In the data rows, zero lies at 4.5, halfway between 4 and 5.
Every row has a hidden score. How much higher is the second row's score than the first row's in each pair? 20 means about the same, 40 much higher and 0 much lower. The score is a weighted sum of the row's numbers plus the product of two more (or one squared), each taken from its middle value.
[4 5 5 5 5 3 4 4 3 5 3 4 4 4]
[3 6 5 4 4 2 6 4 6 4 5 5 3 6] -> 21
[2 3 4 7 5 8 5 7 6 2 5 4 4 4]
[6 5 5 4 4 2 4 6 4 3 5 3 3 2] -> 24
[4 2 3 4 4 5 3 4 5 5 3 3 6 4]
[3 5 8 6 5 6 7 5 6 3 7 3 2 3] -> 31
[5 6 6 6 4 5 3 3 4 3 6 3 4 3]
[1 4 6 4 7 3 7 4 4 4 3 5 5 6] -> 9
[2 1 1 3 3 4 4 8 3 9 0 9 6 6]
[5 8 4 5 3 4 6 5 6 4 6 7 3 7] -> 7
[5 5 2 3 4 4 3 5 5 5 4 3 5 5]
[3 3 6 3 7 3 7 4 4 4 5 5 5 6] -> 16
[6 4 6 5 4 4 4 3 5 3 6 4 5 3]
[5 3 2 3 5 7 3 4 4 6 3 3 4 4] -> 33
[5 4 5 5 7 4 6 2 3 5 5 5 7 6]
[4 4 6 8 3 5 5 5 5 4 5 4 4 4] -> 27
[4 3 3 3 5 4 3 4 5 5 3 3 5 4]
[3 6 3 3 7 4 6 4 2 6 4 7 6 7] -> 20
[4 9 3 4 5 4 4 6 6 4 6 5 3 8]
[1 3 5 2 7 4 8 6 4 6 1 7 4 9] -> 10
[2 4 5 3 6 4 7 5 4 6 1 8 7 8]
[5 4 6 5 6 7 8 3 5 5 6 6 6 6] -> 17
[7 4 6 5 3 4 5 2 5 4 6 4 5 3]
[6 5 6 5 4 3 4 4 5 4 5 5 5 3] -> 32
[6 6 5 5 3 2 3 3 4 5 4 4 4 3]
[4 4 6 4 5 3 5 3 4 4 4 6 7 6] -> 7
[3 5 7 4 4 2 5 6 3 5 3 6 2 5]
[6 5 6 7 4 3 5 4 4 4 6 4 4 3] -> 27
[7 5 5 5 4 4 4 4 5 4 5 2 4 3]
[7 3 2 5 5 7 2 4 5 5 4 4 6 3] -> 13
[6 5 5 5 3 5 4 3 4 4 6 4 5 2]
[0 6 3 1 7 5 6 6 3 7 1 9 3 8] -> 18
[5 5 4 5 3 5 4 4 3 6 4 4 4 3]
[3 2 5 4 5 4 7 4 5 5 4 6 7 7] -> 16
[4 6 4 3 5 5 4 5 5 5 5 7 6 6]
[5 4 5 5 5 3 4 3 4 4 5 2 4 3] -> 33
[6 6 2 2 2 5 2 7 5 6 4 5 4 4]
[7 4 5 5 4 3 3 2 3 4 4 4 5 3] -> 20
[2 4 3 3 7 4 6 5 2 8 2 7 6 8]
[4 4 3 4 3 5 3 6 5 5 4 3 2 4] -> 31
[6 2 4 4 3 6 4 5 5 6 3 3 7 4]
[4 5 5 3 4 3 4 4 2 6 3 4 4 3] -> 20
[3 7 2 4 4 3 3 7 6 4 5 0 1 5]
[3 4 5 2 6 4 7 5 5 4 5 5 5 7] -> 8
[6 5 5 4 4 2 3 4 5 4 5 3 3 2]
[3 7 4 3 6 4 6 6 7 3 7 6 4 7] -> 13
[7 9 4 5 2 2 1 4 6 2 9 3 2 6]
[3 4 5 4 5 5 8 3 5 4 4 6 6 7] -> 9
[5 4 2 3 4 4 4 5 5 5 3 5 6 4]
[4 3 5 4 6 5 6 3 5 5 5 7 7 6] -> 15
[5 3 4 6 4 6 4 4 4 5 5 4 4 3]
[6 3 3 3 2 6 3 6 5 5 3 6 6 3] -> 13
[4 4 5 4 6 4 7 3 5 5 5 5 6 6]
[5 3 3 3 4 4 3 5 4 6 3 3 6 3] -> 20
[6 3 2 4 3 6 3 4 4 7 3 6 6 3]
[3 2 4 3 7 2 7 4 6 4 5 5 4 7] -> 30
[4 2 2 3 4 6 5 5 5 6 2 3 6 4]
[3 6 8 8 4 5 5 6 6 1 6 4 2 3] -> 25
[6 5 5 3 3 4 4 5 6 4 4 5 5 3]
[4 4 4 3 6 6 7 4 5 5 4 7 6 7] -> 17
[7 5 6 4 4 1 4 4 3 4 5 5 5 4]
[4 5 5 5 4 4 5 4 3 5 5 3 4 3] -> 12
[5 3 2 3 5 5 2 4 4 6 3 3 5 4]
[3 4 4 4 4 4 5 4 2 7 4 3 4 5] -> 25
[4 6 4 4 4 4 3 6 3 7 2 4 3 5]
[4 4 6 6 6 4 8 3 5 3 5 7 6 7] -> 10
[6 2 3 4 4 4 4 5 4 6 3 3 5 4]
[4 2 3 3 5 4 4 4 5 5 3 2 7 4] -> 9
[6 7 8 8 4 5 5 6 6 2 8 6 2 1]
[5 6 7 8 5 6 5 3 5 2 7 4 4 3] -> 16
[5 6 5 4 4 4 6 4 6 4 6 6 5 7]
[4 2 3 3 3 5 4 6 4 5 4 3 4 3] -> 26
[2 6 7 6 6 4 7 4 4 3 5 6 5 6]
[4 5 4 3 4 5 3 5 4 6 4 6 4 4] -> 16
[2 4 7 6 7 4 9 3 6 4 5 4 4 7]
[6 7 2 3 2 6 2 5 7 5 6 3 3 4] -> 25
[5 4 6 6 4 4 3 2 4 3 4 4 4 3]
[6 3 5 6 4 6 5 5 5 4 5 6 4 4] -> 15
[5 5 5 5 4 5 4 3 4 4 6 3 4 3]
[6 3 2 4 4 7 4 4 5 6 4 4 6 4] -> 14
[5 4 6 4 4 3 4 3 4 3 4 2 4 3]
[5 7 6 8 4 6 4 5 5 2 8 5 3 3] -> 23
[1 3 6 5 6 5 8 3 5 4 4 5 6 8]
[6 4 2 2 3 5 2 6 6 5 4 4 4 4] -> 15
[3 5 4 5 5 4 7 5 6 3 5 5 5 7]
[3 4 5 4 6 5 7 4 5 4 5 6 6 7] -> 15
[1 3 3 4 8 5 7 5 5 7 2 7 5 7]
[6 2 4 5 4 5 5 4 4 5 4 3 6 3] -> 22
[6 5 2 3 2 5 1 7 6 5 5 4 3 4]
[4 1 4 6 4 7 4 4 5 5 5 4 6 4] -> 19
[3 8 9 9 5 5 6 6 6 0 9 5 2 2]
[4 4 3 6 5 7 5 5 5 4 5 2 3 3] -> 25
[3 4 6 6 8 5 8 4 6 4 5 4 6 7]
[5 5 3 5 3 3 4 6 6 4 4 2 3 4] -> 28
[4 8 6 9 6 9 3 7 5 0 9 4 3 4]
[2 4 3 4 6 5 6 3 4 6 4 6 5 7] -> 8
[4 5 5 3 5 3 6 5 6 4 5 5 2 7]
[6 3 3 4 4 5 4 5 5 6 4 4 5 3] -> 20
[8 5 5 4 3 3 3 4 4 4 4 6 5 4]
[2 5 6 6 5 8 9 5 7 3 6 8 4 6] -> 12
[5 2 6 4 5 5 7 4 4 5 4 7 6 6]
[4 6 5 3 3 3 2 4 5 3 4 3 2 4] -> 28
[5 5 6 5 4 5 4 4 4 4 6 4 3 2]
[5 5 4 4 4 5 4 3 3 5 4 4 4 3] -> 20
[5 5 5 4 6 4 6 4 5 5 5 5 5 8]
[4 5 5 3 5 4 3 2 4 4 4 3 3 3] -> 28
[3 4 6 5 7 4 7 3 4 4 4 2 6 6]
[5 5 6 5 4 4 5 5 4 4 5 4 5 3] -> 18
[6 6 5 4 3 4 4 5 4 4 5 4 3 3]
[2 4 2 3 4 4 4 7 4 7 1 5 4 6] -> 16
[6 4 5 5 5 4 4 3 4 4 5 3 4 3]
[3 7 7 8 6 7 8 5 5 1 7 8 4 7] -> 13
[3 4 5 5 4 6 4 5 5 4 5 2 4 3]
[5 4 4 5 3 4 4 5 3 7 3 5 5 5] -> 13
[1 3 5 2 6 4 7 5 3 7 2 9 5 8]
[8 7 5 4 3 3 3 4 4 3 6 4 4 3] -> 32
[5 3 3 4 4 5 2 5 3 5 3 3 5 3]
[6 5 7 7 2 6 6 4 6 4 6 6 5 3] -> 4
[5 4 7 7 4 3 5 3 4 3 6 3 4 4]
[4 7 3 2 4 4 6 6 8 4 6 5 4 7] -> 16
[3 4 5 4 7 3 8 3 4 3 6 5 7 6]
[2 4 4 4 7 4 6 5 4 7 2 9 5 8] -> 15
[4 3 4 3 5 5 6 4 4 6 4 6 6 7]
[1 3 4 3 5 4 7 3 3 5 3 7 6 8] -> 20
[3 3 5 5 7 3 8 3 5 5 5 3 6 6]
[6 4 5 4 4 3 4 4 4 3 5 2 3 2] -> 18
[6 4 5 4 4 3 4 5 4 5 4 5 4 3]
[6 5 5 5 3 4 4 2 5 4 5 3 5 3] -> 14
[6 2 3 5 3 6 4 5 4 5 3 4 5 4]
[6 4 5 4 4 4 2 2 4 4 6 2 5 4] -> 24
[4 3 1 3 4 5 3 7 5 7 2 5 4 4]
[4 4 1 3 4 4 2 6 2 8 1 6 6 6] -> 13
[1 9 8 9 7 7 8 5 6 0 8 8 4 6]
[6 3 3 6 4 6 4 4 4 5 4 3 6 4] -> 12
[5 4 7 7 6 4 8 4 3 3 5 7 6 6]
[3 4 5 5 6 3 6 4 4 5 3 6 7 6] -> 18
[4 3 6 3 6 4 6 3 5 4 4 5 5 6]
[5 7 1 3 3 3 2 6 6 4 5 3 2 5] -> 27
[6 2 4 3 3 8 3 5 5 6 4 5 4 3]
[4 3 6 6 4 7 4 6 6 3 5 6 5 3] -> 20
[8 9 0 4 0 5 0 6 9 4 9 0 0 9]
[6 5 5 4 4 4 4 5 5 5 5 4 5 3] -> 8
[4 4 5 4 4 3 4 5 3 6 2 5 5 5]
[4 3 5 3 4 4 7 3 5 5 4 6 6 6] -> 10
[6 3 4 6 4 8 3 5 5 5 5 6 5 3]
[6 4 5 4 3 4 4 4 3 4 5 5 5 3] -> 22
[5 3 3 5 5 4 3 5 5 5 4 4 5 4]
[0 4 0 3 4 5 3 9 2 9 0 7 3 8] -> 12
[4 5 3 4 4 5 3 5 2 7 2 7 5 5]
[1 6 7 8 6 7 9 7 5 2 7 8 4 6] -> 25
[4 4 5 3 7 6 5 4 4 4 4 6 6 6]
[3 5 6 6 5 6 7 4 6 3 6 7 5 6] -> 21
[6 6 5 4 4 3 3 5 5 3 5 3 4 3]
[3 5 5 3 6 4 8 5 6 5 6 5 3 7] -> 23
[6 5 5 3 4 4 4 5 4 4 5 3 6 3]
[8 5 4 4 4 2 1 3 4 4 6 4 6 3] -> 19
[6 4 6 5 5 4 4 3 4 4 7 2 5 2]
[5 2 1 3 4 6 3 5 5 8 3 4 5 3] -> 16
[3 4 5 4 7 3 6 4 3 4 4 4 6 7]
[4 7 1 3 3 4 1 6 7 4 6 2 1 5] -> 33
[3 4 4 3 5 3 5 5 4 4 4 5 7 7]
[6 4 4 7 4 6 5 5 6 4 5 5 5 4] -> 29
[5 3 5 3 6 5 6 4 5 5 4 7 8 6]
[5 4 3 3 4 5 2 3 5 5 5 3 4 3] -> 35
[6 4 5 5 5 4 5 3 4 4 5 2 5 3]
[3 8 8 9 6 6 5 6 5 0 8 3 2 3] -> 27
[2 4 7 8 7 5 8 4 4 3 6 6 6 6]
[1 5 7 7 8 5 8 4 5 2 6 5 5 6] -> 24
[4 6 4 5 5 3 5 4 5 4 6 5 4 8]
[5 2 4 6 4 7 4 4 6 5 5 3 5 5] -> 20
[7 3 3 3 3 5 3 6 5 7 3 5 6 4]
[4 5 7 6 5 4 4 3 4 3 6 2 4 3] -> 24
[5 6 6 5 5 4 4 3 4 3 6 3 3 3]
[3 4 4 4 3 4 5 6 3 7 3 6 3 5] -> 15
[6 9 5 3 3 3 1 4 6 3 7 2 2 5]
[4 5 2 4 3 3 3 5 5 5 3 2 5 4] -> 20
[0 4 4 4 7 1 7 5 4 6 2 7 6 8]
[5 4 3 4 4 3 3 4 4 6 3 4 5 3] -> 25
[4 4 4 3 5 5 6 3 4 5 5 7 7 7]
[6 3 3 2 4 6 4 6 4 6 3 4 5 3] -> 28
[6 5 5 4 3 3 4 4 4 3 5 5 4 2]
[4 6 5 9 4 8 4 6 7 2 7 6 4 4] -> 24
[2 4 6 5 6 5 7 4 5 4 5 6 6 6]
[7 5 5 4 3 4 4 4 5 4 5 4 5 3] -> 21
[6 5 5 4 5 3 2 3 4 4 5 3 4 3]
[5 6 2 3 3 5 3 7 7 4 5 2 2 4] -> 32
[5 3 3 4 3 6 4 5 5 5 4 2 4 4]
[5 4 5 7 4 5 4 5 4 3 5 4 4 3] -> 19
[6 5 2 3 2 4 0 6 7 5 4 3 4 5]
[6 4 6 5 4 3 3 3 4 4 6 4 4 4] -> 26
[5 2 3 3 4 6 4 5 4 5 2 3 4 4]
[3 3 3 3 4 5 3 5 2 6 2 3 4 3] -> 18
[3 6 7 7 6 6 8 5 5 3 6 7 5 5]
[0 4 3 4 8 5 7 7 3 8 1 7 4 8] -> 21
[4 6 6 7 4 6 4 3 5 3 6 4 4 4]
[5 5 5 5 5 4 4 4 5 3 5 2 5 3] -> 15
[5 3 3 5 5 8 4 5 4 4 4 3 4 3]
[6 3 4 4 3 5 4 6 3 6 4 3 5 3] -> 15
[3 4 4 4 6 4 8 5 5 6 3 7 7 7]
[7 5 1 4 2 6 0 5 6 6 5 4 4 4] -> 22
[4 5 5 4 4 4 5 4 2 7 3 5 5 4]
[3 4 4 3 5 3 6 3 4 4 4 7 6 6] -> 13
[4 5 4 4 4 4 3 6 3 6 3 6 3 5]
[6 6 8 7 4 7 5 5 7 2 7 5 3 4] -> 22
[7 5 6 4 4 3 4 4 5 4 4 3 6 3]
[6 9 3 4 2 3 3 6 6 3 6 3 1 5] -> 25
[6 2 3 4 4 6 4 4 5 5 4 3 6 3]
[4 6 5 4 6 4 4 4 5 6 4 3 3 4] -> 27
[6 3 4 5 4 7 3 5 4 6 5 4 4 4]
[4 6 7 8 6 4 5 3 5 0 8 3 3 4] -> 28
[5 5 4 4 3 5 3 3 4 5 5 4 5 3]
[3 2 1 3 2 5 3 8 3 9 0 9 5 7] -> 16
[6 6 4 3 4 4 3 5 5 4 5 4 3 3]
[5 6 7 8 5 4 4 3 4 2 7 3 3 3] -> 27
[3 3 6 5 4 3 5 2 4 4 5 2 3 3]
[5 2 3 5 5 5 4 5 3 6 2 4 5 5] -> 16
[3 6 7 8 6 7 7 4 6 2 8 6 5 6]
[6 4 3 2 4 5 3 6 7 6 4 4 4 3] -> 18
[4 2 2 4 5 6 4 6 4 6 2 1 4 3]
[4 6 6 9 5 8 5 7 5 2 6 6 3 4] -> 16
[4 6 4 4 2 2 4 6 2 7 4 7 3 3]
[6 6 2 3 3 4 4 7 6 5 5 2 3 5] -> 19
[4 4 4 3 6 4 5 4 5 5 4 6 6 6]
[4 3 4 2 5 6 6 5 4 5 3 7 7 6] -> 17
[5 5 7 6 4 5 4 4 5 3 6 3 4 2]
[4 6 5 4 4 4 5 3 3 6 4 6 4 4] -> 12
[4 2 2 5 5 4 3 4 3 6 3 2 6 4]
[6 4 4 4 3 4 4 3 3 5 4 5 6 3] -> 11
[5 6 2 2 3 4 2 6 7 4 5 3 3 6]
[1 8 8 8 6 8 8 7 5 0 8 9 5 6] -> 21
[6 3 2 5 4 7 3 4 5 6 4 5 6 4]
[5 5 5 6 4 6 5 4 4 4 6 3 4 3] -> 27
[6 2 3 4 5 4 3 4 5 5 3 3 5 4]
[3 3 6 3 5 3 8 6 5 4 4 7 6 6] -> 22
[3 5 5 5 4 2 3 5 2 5 3 4 3 4]
[2 5 3 4 6 4 6 3 3 7 3 7 6 7] -> 16
[4 5 5 4 4 3 4 5 3 6 4 4 5 3]
[6 4 5 5 4 5 3 2 5 4 5 5 5 3] -> 13
[4 4 5 4 6 4 7 3 5 4 5 5 7 6]
[2 4 5 3 6 5 7 4 4 6 3 6 6 7] -> 21
[5 5 5 4 4 2 3 4 3 5 4 6 5 5]
[6 4 5 2 3 3 5 4 4 4 5 4 4 3] -> 21
[5 5 4 4 5 2 3 4 4 4 5 3 5 5]
[6 4 3 3 4 4 2 5 6 5 3 4 5 4] -> 17
[6 3 2 4 4 4 3 5 4 6 4 3 4 3]
[6 3 4 5 5 4 3 4 4 5 3 2 6 4] -> 16
[3 6 6 7 7 5 7 2 4 3 6 6 6 6]
[3 3 6 5 5 5 8 4 4 5 4 6 6 6] -> 11
[7 2 2 4 4 7 3 5 4 7 3 4 7 3]
[3 3 3 3 4 5 3 5 4 7 2 4 5 3] -> 21
[5 7 6 6 5 5 4 4 4 2 8 3 4 2]
[5 5 5 4 3 2 3 4 4 4 4 4 4 3] -> 14
[6 4 5 3 4 5 4 5 5 4 5 4 5 3]
[3 4 5 3 6 5 7 4 4 5 4 5 5 6] -> 23
[4 2 5 4 5 4 7 2 4 5 4 5 8 7]
[6 6 5 5 3 4 2 3 4 4 5 5 4 3] -> 26
[3 7 6 8 5 7 5 9 5 1 7 5 3 4]
[5 2 4 4 4 4 5 5 4 6 3 5 5 3] -> 18
[4 3 7 4 4 4 6 4 4 5 4 4 5 3]
[5 5 4 5 5 3 4 1 3 4 5 2 5 3] -> 26
